The rows below fall into families. The same turns and mirrors carry the whole set onto itself and the rows of a family onto each other. For each named row, which other rows are in its family? Write them in the order they are listed.
These 32 rows form 4 families of 8 rows each.
lig: -1.11 -2.67 +1.29 +3.23 +0.09 -1.76 +0.12 -1.83 -2.63 -0.54 +3.17 -1.38
fev: +0.07 +1.79 -3.22 +0.03 -0.71 +2.27 +0.57 +1.50 +3.16 -0.52 +0.64 +1.57
geno: -0.46 -2.32 +2.23 +0.03 -3.49 -2.09 +0.70 -3.19 -1.12 -1.61 -0.98 -5.50
biki: -0.77 +3.67 -2.10 -0.68 +1.12 -0.10 +1.24 +2.76 +1.66 -1.13 +0.53 +1.75
goton: +1.02 +1.67 -2.35 -1.18 +0.02 -2.07 +1.65 -0.60 +4.54 +0.23 +2.53 -1.87
vifop: -0.45 +1.20 -0.05 -3.65 -2.87 +3.13 +1.32 +1.18 +3.17 -1.89 -2.22 -0.73
mor: -0.97 +0.79 -0.35 -1.59 +0.84 +2.83 +1.34 +2.01 +2.41 -0.77 +2.06 +2.31
vobab: +0.99 +1.99 -2.25 -0.25 -0.54 -3.23 +1.83 +0.56 +3.79 +0.38 +3.03 -1.90
noger: -1.50 -2.21 +1.32 +1.20 -4.23 +2.27 -0.44 -1.03 -2.38 -2.39 -2.80 -2.04
daror: -2.35 -0.17 +2.07 +1.08 -2.51 +0.26 -0.16 +0.46 -4.33 -2.94 -3.11 -1.17
Nedu: +0.49 -1.24 +2.83 -0.73 -2.93 -3.90 -0.38 -1.72 -3.30 -1.06 +0.04 -3.80
kif: +1.29 +1.93 -1.63 -0.75 +0.99 -2.89 +0.56 +0.73 +1.84 +0.62 +3.81 +0.25
nagab: -1.46 -2.00 -0.32 +1.75 +0.98 -0.30 +2.47 -2.57 +3.16 -0.46 +3.41 -2.79
begef: -2.00 -2.05 +0.80 +1.36 +0.33 -0.90 +3.32 -1.75 +3.16 -0.73 +3.62 -3.51
rekap: -0.40 -1.52 +2.37 +0.01 -4.39 -3.17 +0.96 -1.75 -1.40 -1.61 -0.86 -5.58
loka: +0.03 -1.73 -0.93 +3.73 -1.30 -3.04 -0.03 -2.86 -1.07 -0.27 +2.01 -3.30
zupa: -0.73 -1.85 -0.39 +4.59 -1.80 -2.58 +0.35 -1.53 -1.71 -0.43 +2.19 -2.81
rimo: +1.07 +1.48 -0.69 -1.70 -5.19 +0.44 -1.19 +0.98 -1.07 -1.67 -3.71 -1.20
Mese: -0.89 +1.38 -2.38 +0.63 -0.63 +2.42 +1.52 +2.44 +3.21 -0.65 +1.56 +1.51
fera: +0.74 +1.83 -0.85 -0.76 -5.41 +0.26 -0.96 +2.42 -1.35 -1.49 -2.94 -0.47
gug: -0.97 +2.52 -0.42 -1.54 +2.30 -2.87 +2.95 +0.39 +3.30 -0.82 +2.39 -1.46
mepi: -0.50 +1.73 +0.33 -3.97 -3.24 +1.86 +2.03 +2.20 +3.48 -1.72 -1.66 -1.18
Gofi: +0.61 +2.15 +1.19 -5.49 -2.27 +0.61 +0.75 +2.08 +1.70 -1.42 -1.06 -0.13
Forol: -1.19 -0.15 +0.79 +2.57 +0.38 -4.87 +0.94 -1.76 -2.36 -1.14 +1.46 -3.27
nif: -2.09 +2.43 +0.81 -3.10 -0.58 +2.40 +1.85 +2.64 +1.37 -2.65 -2.23 +0.66
rula: -2.24 -2.17 +2.23 +0.98 -4.56 +2.56 +0.61 +0.13 -1.98 -2.62 -2.52 -2.11
Bet: -0.67 +2.89 +1.17 -2.81 -3.14 -0.69 +0.09 +2.08 -1.90 -2.63 -4.01 -1.02
lero: -1.77 -2.35 +4.12 -1.48 -3.06 +1.81 +0.34 -0.47 -2.73 -2.47 -1.72 -1.77
Viteb: -0.99 -1.57 +2.11 -1.01 +1.52 -2.08 +2.65 -1.90 +2.21 -0.43 +4.18 -2.79
bim: +0.49 +1.13 +0.42 -1.28 -3.56 +1.00 -1.68 +2.16 -3.02 -1.49 -2.12 +1.28
ziv: -2.75 -0.55 +0.52 +2.36 +2.85 -1.84 +2.71 -1.16 +0.94 -1.16 +3.25 -1.58
nupa: -2.56 -1.33 +3.73 +0.25 -1.33 -2.37 +1.61 -1.84 -2.70 -2.71 -1.26 -4.40

Which other rows belong to the same family as noger? fev, geno, goton, vifop, nagab, loka, rimo
Which other rows belong to the same family as Nedu? lig, mor, kif, Gofi, lero, Viteb, bim
Which other rows belong to the same family as zupa? vobab, begef, rekap, Mese, fera, mepi, rula

The rows below fall into families. The same turns and mirrors carry the whole set onto itself and the rows of a family onto each other. For each named row, which other rows are in its family? Write them in the order they are listed.
These 20 rows form 5 families of 4 rows each.
V: +1.94 -1.00 +1.58 +5.31 -0.92 +2.97 -3.29 +1.36 +1.05 +0.25
L: +0.21 +2.03 -0.08 +1.05 +0.60 +3.37 +2.04 -0.34 -1.68 +3.77
S: -0.32 +2.77 +0.65 +0.06 +1.69 +2.79 +1.36 -1.37 -1.82 +3.48
M: +0.90 -2.54 +0.12 +4.31 -2.00 +3.25 -2.22 +1.44 +0.77 -0.45
B: +2.23 -3.06 +1.79 +5.43 -1.26 +3.31 -1.25 +0.20 +1.34 -0.44
U: +1.40 -2.45 +2.06 -2.21 -0.73 -0.33 -2.03 -0.96 +4.82 +3.41
P: +1.14 -3.17 +2.47 -1.06 +1.29 -1.26 -2.94 -1.75 +3.97 +3.23
Z: -0.90 +2.31 -0.45 -0.92 +1.05 +1.19 +1.83 -0.34 -1.11 +3.07
G: +0.85 -3.48 +1.10 -1.57 +1.92 +0.01 -2.78 -0.51 +4.12 +2.68
R: -0.89 -2.13 +1.67 -1.41 +0.09 -1.52 -3.24 -0.54 +3.60 +3.78
H: +1.90 +0.18 +6.59 -1.13 -1.81 -0.60 -0.07 -1.79 -1.51 +0.17
Y: +1.73 -3.20 +0.56 +3.82 -1.81 +2.53 -3.72 +0.36 +0.43 -0.79
J: +3.34 -0.59 +7.36 +0.65 -0.87 +0.07 +0.22 -0.94 -1.88 +0.85
W: -0.57 +2.60 -1.07 -0.28 -0.62 +1.65 +1.82 -0.37 -0.70 +3.50
N: -0.99 +1.86 -0.22 +1.69 +0.35 +1.46 +0.77 -0.64 -2.57 +4.17
K: +3.27 -1.10 +6.21 +0.54 -1.48 +0.35 +0.51 -1.54 -3.02 +0.25
X: +2.55 -3.30 +2.16 +4.67 -2.08 +3.64 -2.60 -0.19 +1.26 -0.26
T: +1.94 -1.66 +6.41 -0.58 -1.12 -0.43 +2.19 -1.46 -0.98 -0.22
Q: -0.85 -1.50 +1.11 -1.39 +1.06 -0.22 -3.16 -0.51 +4.48 +3.17
F: +1.67 -0.45 +6.39 -1.20 -2.38 +1.19 +0.58 -1.93 -2.41 -0.01

Which other rows belong to the same family as S? G, Y, F
Which other rows belong to the same family as B? R, J, W
Which other rows belong to the same family as Q? Z, K, X

The rows below fall into families. The same turns and mirrors carry the whole set onto itself and the rows of a family onto each other. For each named row, which other rows are in its family? Write them in the order they are listed.
These 21 rows form 7 families of 3 rows each.
tilu: -1.83 -0.85 +0.19 -0.14 -1.61 -3.21 +0.27 +1.49 +0.26
tuvu: -1.14 +0.87 +2.24 +1.73 -2.29 +0.02 -1.29 -5.17 -0.64
nemuf: -2.70 +2.29 -1.48 +1.48 -0.47 -1.23 -1.83 -6.00 -0.23
kaza: +2.51 +2.28 +3.42 +2.94 +1.26 -0.01 -0.90 -1.89 -3.22
mib: -3.41 -2.83 -1.52 +2.68 +5.00 -0.14 -0.68 -0.95 -2.32
gup: +0.22 +0.89 -0.04 -1.27 +0.09 -3.81 -0.48 +2.00 -0.15
Bive: +0.66 +4.14 +1.23 +0.33 +0.59 -1.82 -0.63 -5.59 -2.02
dera: +0.53 +2.31 +2.45 +1.15 +0.11 +0.46 -1.98 -5.82 -1.79
mele: -3.58 +0.76 -3.13 -0.13 +0.29 -3.86 -0.66 -0.44 +0.57
zevas: -0.82 +1.67 -0.85 -1.13 +2.10 -4.86 +0.97 +1.41 -1.54
Nefup: +2.38 +1.32 +2.17 +1.78 +1.38 -2.18 -0.21 +2.08 -2.44
vog: +0.51 +0.43 -2.59 -0.18 -0.15 -3.43 -1.39 +0.60 +1.02
rak: +0.14 +1.21 -0.26 +2.43 +0.67 +0.81 -2.50 -6.47 -0.89
dugaf: -5.89 -0.92 -1.83 +2.38 +3.45 -0.90 -0.55 -3.32 -1.79
pimol: -3.39 +0.05 +0.96 +1.85 +5.87 -0.91 +0.89 -2.93 -4.51
led: -3.49 -2.15 +1.56 +1.89 +5.21 +0.15 -0.07 -0.75 -3.75
dafu: +1.34 +3.69 -0.52 -0.85 -0.15 +0.12 -2.28 -4.36 -1.25
zim: -0.96 +0.36 -2.47 -1.59 +2.62 -2.23 -0.52 +2.39 -1.48
Sise: -2.68 -0.43 -0.28 +1.37 +5.29 +2.06 -1.05 -3.20 -4.20
Karo: -4.70 -3.05 +1.74 +2.68 +2.31 +0.28 +0.29 -1.59 -2.76
gomov: +0.34 -0.19 +2.94 +3.25 +3.90 -0.17 +0.01 +0.62 -4.29

Which other rows belong to the same family as dafu? zim, Sise
Which other rows belong to the same family as Karo? tilu, tuvu
Which other rows belong to the same family as Nefup? kaza, gomov
Which other rows belong to the same family as mele? nemuf, dugaf

